[[130 135 116 116 103 126 139]
 [127 137 112 116 158 128 150]
 [125 122 139 140 150 131 115]
 [118 138 116 118 110 136 122]
 [124 120 142 141 136 132 108]
 [140 128 124 123 147 118 154]
 [109 129 132 136 143 143  99]
 [116 141 110 116 144 137 133]
 [141 119 138 135 136 117 138]
 [127 139 110 113 120 129 143]
 [129 136 113 117 153 127 151]
 [113 138 115 120 128 139 119]]
|
[[130 116 103 139]
 [127 112 158 150]
 [125 139 150 115]
 [118 116 110 122]
 [124 142 136 108]
 [140 124 147 154]
 [109 132 143  99]
 [116 110 144 133]
 [141 138 136 138]
 [127 110 120 143]
 [129 113 153 151]
 [113 115 128 119]]

[[133 124 127 128 130 119 130 133 124]
 [144 133 102 123 126 126 142 120 138]
 [118 139 131 114 135 132 127 129 118]
 [128 127 128 127 132 122 130 126 126]
 [130 126 132 128 130 125 131 132 125]
 [124 130 134 133 135 124 128 135 128]]
|
[[133 127 130 130 124]
 [144 102 126 142 138]
 [118 131 135 127 118]
 [128 128 132 130 126]
 [130 132 130 131 125]
 [124 134 135 128 128]]

[[142 110 123 145]
 [138 154 132 134]
 [121 119 121 121]]
|
[[142 123]
 [138 132]
 [121 121]]

[[121 134 122 121 123 127 116 121 123 119 126]
 [110 110 135 132 105 105 100 131 114 102 103]
 [131 130 128 127 130 129 130 129 129 129 129]]
|
[[121 122 123 116 123 126]
 [110 135 105 100 114 103]
 [131 128 130 130 129 129]]

[[110 114 127 140 144 144]
 [155 153 140 136 132 118]
 [136 134 140 118 123 146]
 [130 129 153 117 103 149]]
|
[[110 127 144]
 [155 140 132]
 [136 140 123]
 [130 153 103]]

[[135 128 126 136 122 120 134 129 131 132 112 125 146]
 [135 126 124 133 130 117 143 119 123 148 106 142 127]
 [135 127 128 136 118 125 134 128 135 121 115 143 136]
 [136 125 135 124 123 132 130 130 112 143 129 119 123]]
|
[[135 126 122 134 131 112 146]
 [135 124 130 143 123 106 127]
 [135 128 118 134 135 115 136]
 [136 135 123 130 112 129 123]]

[[124 116 126 125 123 123 128 130 127 129 117 121 140 125]
 [138 125 121 122 120 123 127 119 123 128 132 126 135 125]
 [111 127 125 132 117 112 122 132 139 127 114 137 126 119]
 [133 135 119 132 121 132 131 138 131 141 135 132 132 136]
 [133 131 125 130 129 136 128 125 124 128 126 127 127 134]
 [142 156 112 139 119 143 134 146 135 154 155 144 124 147]]
|
[[124 126 123 128 127 117 140]
 [138 121 120 127 123 132 135]
 [111 125 117 122 139 114 126]
 [133 119 121 131 131 135 132]
 [133 125 129 128 124 126 127]
 [142 112 119 134 135 155 124]]

[[138 135 137 129 114 130 139 136 128 119 125 123 136 129 129]
 [126 133 134 127 126 128 140 116 129 126 117 124 134 131 120]
 [139 122 124 117 119 131 124 146 130 125 137 123 122 132 134]
 [135 129 130 151 120 124 131 117 130 127 123 145 146 114 137]]
|
[[138 137 114 139 128 125 136 129]
 [126 134 126 140 129 117 134 120]
 [139 124 119 124 130 137 122 134]
 [135 130 120 131 130 123 146 137]]
---
[[131 131 124 128 128 132 127 133 122 125 134 135 135 132]
 [127 131 141 135 135 125 125 129 127 142 121 121 132 125]
 [122 118 127 116 116 120 118 115 123 122 118 118 117 121]
 [141 130 131 132 132 148 150 149 148 130 149 148 149 152]
 [127 127 115 120 120 125 124 135 123 117 130 133 132 126]]
|
[[131 127 122 141 127]
 [131 131 118 130 127]
 [124 141 127 131 115]
 [128 135 116 132 120]
 [128 135 116 132 120]
 [132 125 120 148 125]
 [127 125 118 150 124]
 [133 129 115 149 135]
 [122 127 123 148 123]
 [125 142 122 130 117]
 [134 121 118 149 130]
 [135 121 118 148 133]
 [135 132 117 149 132]
 [132 125 121 152 126]]

[[135 132 139 123 115 140]
 [136 130 140 122 113 139]
 [136 131 136 125 113 143]
 [125 113 122 129 137 106]
 [124 141 128 129 133 127]
 [127 130 138 122 115 139]
 [120 141 122 129 130 126]
 [119 138 121 128 131 124]]
|
[[135 136 136 125 124 127 120 119]
 [132 130 131 113 141 130 141 138]
 [139 140 136 122 128 138 122 121]
 [123 122 125 129 129 122 129 128]
 [115 113 113 137 133 115 130 131]
 [140 139 143 106 127 139 126 124]]

[[134 134 133 134 135 132 134 132 131 135]
 [115 118 128 116 132 123 131 127 121 130]
 [133 134 140 133 115 138 143 107 112 113]]
|
[[134 115 133]
 [134 118 134]
 [133 128 140]
 [134 116 133]
 [135 132 115]
 [132 123 138]
 [134 131 143]
 [132 127 107]
 [131 121 112]
 [135 130 113]]

[[127 105 124 134 118 125 121 115 126 128 124 121]
 [139 114 127 131 128 102 127 125 115 135 124 126]
 [117 143 128 121 129 114 146 146 153 112 128 131]
 [134 124 130 113 125 115 126 140 136 139 116 124]
 [129 145 129 124 131 138 149 122 137 123 126 133]]
|
[[127 139 117 134 129]
 [105 114 143 124 145]
 [124 127 128 130 129]
 [134 131 121 113 124]
 [118 128 129 125 131]
 [125 102 114 115 138]
 [121 127 146 126 149]
 [115 125 146 140 122]
 [126 115 153 136 137]
 [128 135 112 139 123]
 [124 124 128 116 126]
 [121 126 131 124 133]]

[[123 105 138 128]
 [125 155 124 128]
 [132 139 129 118]
 [118 132 117 132]
 [128 132 123 132]
 [138 129 123 127]]
|
[[123 125 132 118 128 138]
 [105 155 139 132 132 129]
 [138 124 129 117 123 123]
 [128 128 118 132 132 127]]

[[125 129 129 130 128 126 127 128]
 [128 128 128 128 128 128 128 128]
 [122 136 137 135 130 125 130 153]]
|
[[125 128 122]
 [129 128 136]
 [129 128 137]
 [130 128 135]
 [128 128 130]
 [126 128 125]
 [127 128 130]
 [128 128 153]]
---
[[143 126 127]
 [136 102 130]
 [139 127 123]
 [130 113 132]]
|
[[136 102 130]
 [139 127 123]]

[[135 131 138 118]
 [151 128 150 111]
 [133 106 137 104]
 [128 128 130 124]]
|
[[151 128 150]
 [133 106 137]]

[[140 118 103]
 [132 120 111]
 [103 121 143]
 [134 109 130]]
|
[[132 120 111]
 [103 121 143]]

[[102 122  99]
 [109 144 113]
 [148 113 140]]
|
[[109 144 113]
 [148 113 140]]

[[140 131 152]
 [130 130 121]
 [147 128 101]
 [140 131 104]]
|
[[130 130 121]
 [147 128 101]]

[[105 130 134 140]
 [137 128 111 155]
 [127 130 123 128]
 [130 131 128 128]]
|
[[137 128 111]
 [127 130 123]]

[[143 117 132 125]
 [120 134 114 156]
 [107 147 105 150]]
|
[[120 134 114]
 [107 147 105]]

[[126 126 124 128]
 [129 156 125 128]
 [129 155 124 128]
 [126 132 128 128]
 [128 131 127 128]]
|
[[129 156 125]
 [129 155 124]]
---
[[132 111 150 121]
 [125 127 149 128]
 [131 135 126 132]
 [125 115 131 155]]
|
[[125 127 149]
 [131 135 126]]

[[134 132 123]
 [138 116  98]
 [127 124 126]
 [125 127 128]
 [133 126 124]]
|
[[138 116  98]
 [127 124 126]]

[[134 143 104]
 [129 131 123]
 [131 136 115]]
|
[[129 131 123]
 [131 136 115]]

[[135 115  98 110]
 [127 130 128 126]
 [143 122 124 136]
 [127 125 123 120]]
|
[[127 130 128]
 [143 122 124]]

[[127 134 129]
 [102 115 133]
 [115 140 124]
 [100 142 149]]
|
[[102 115 133]
 [115 140 124]]

[[116 125 140]
 [117 122 138]
 [141 113 104]
 [132 125 113]
 [131 126 117]]
|
[[117 122 138]
 [141 113 104]]

[[137 124 129 125]
 [127 131 125 131]
 [146 121 129 123]
 [153 122 127 125]]
|
[[127 131 125]
 [146 121 129]]

[[126 140 134]
 [134 124 119]
 [101 135 134]
 [149 109 113]
 [131 128 113]]
|
[[134 124 119]
 [101 135 134]]
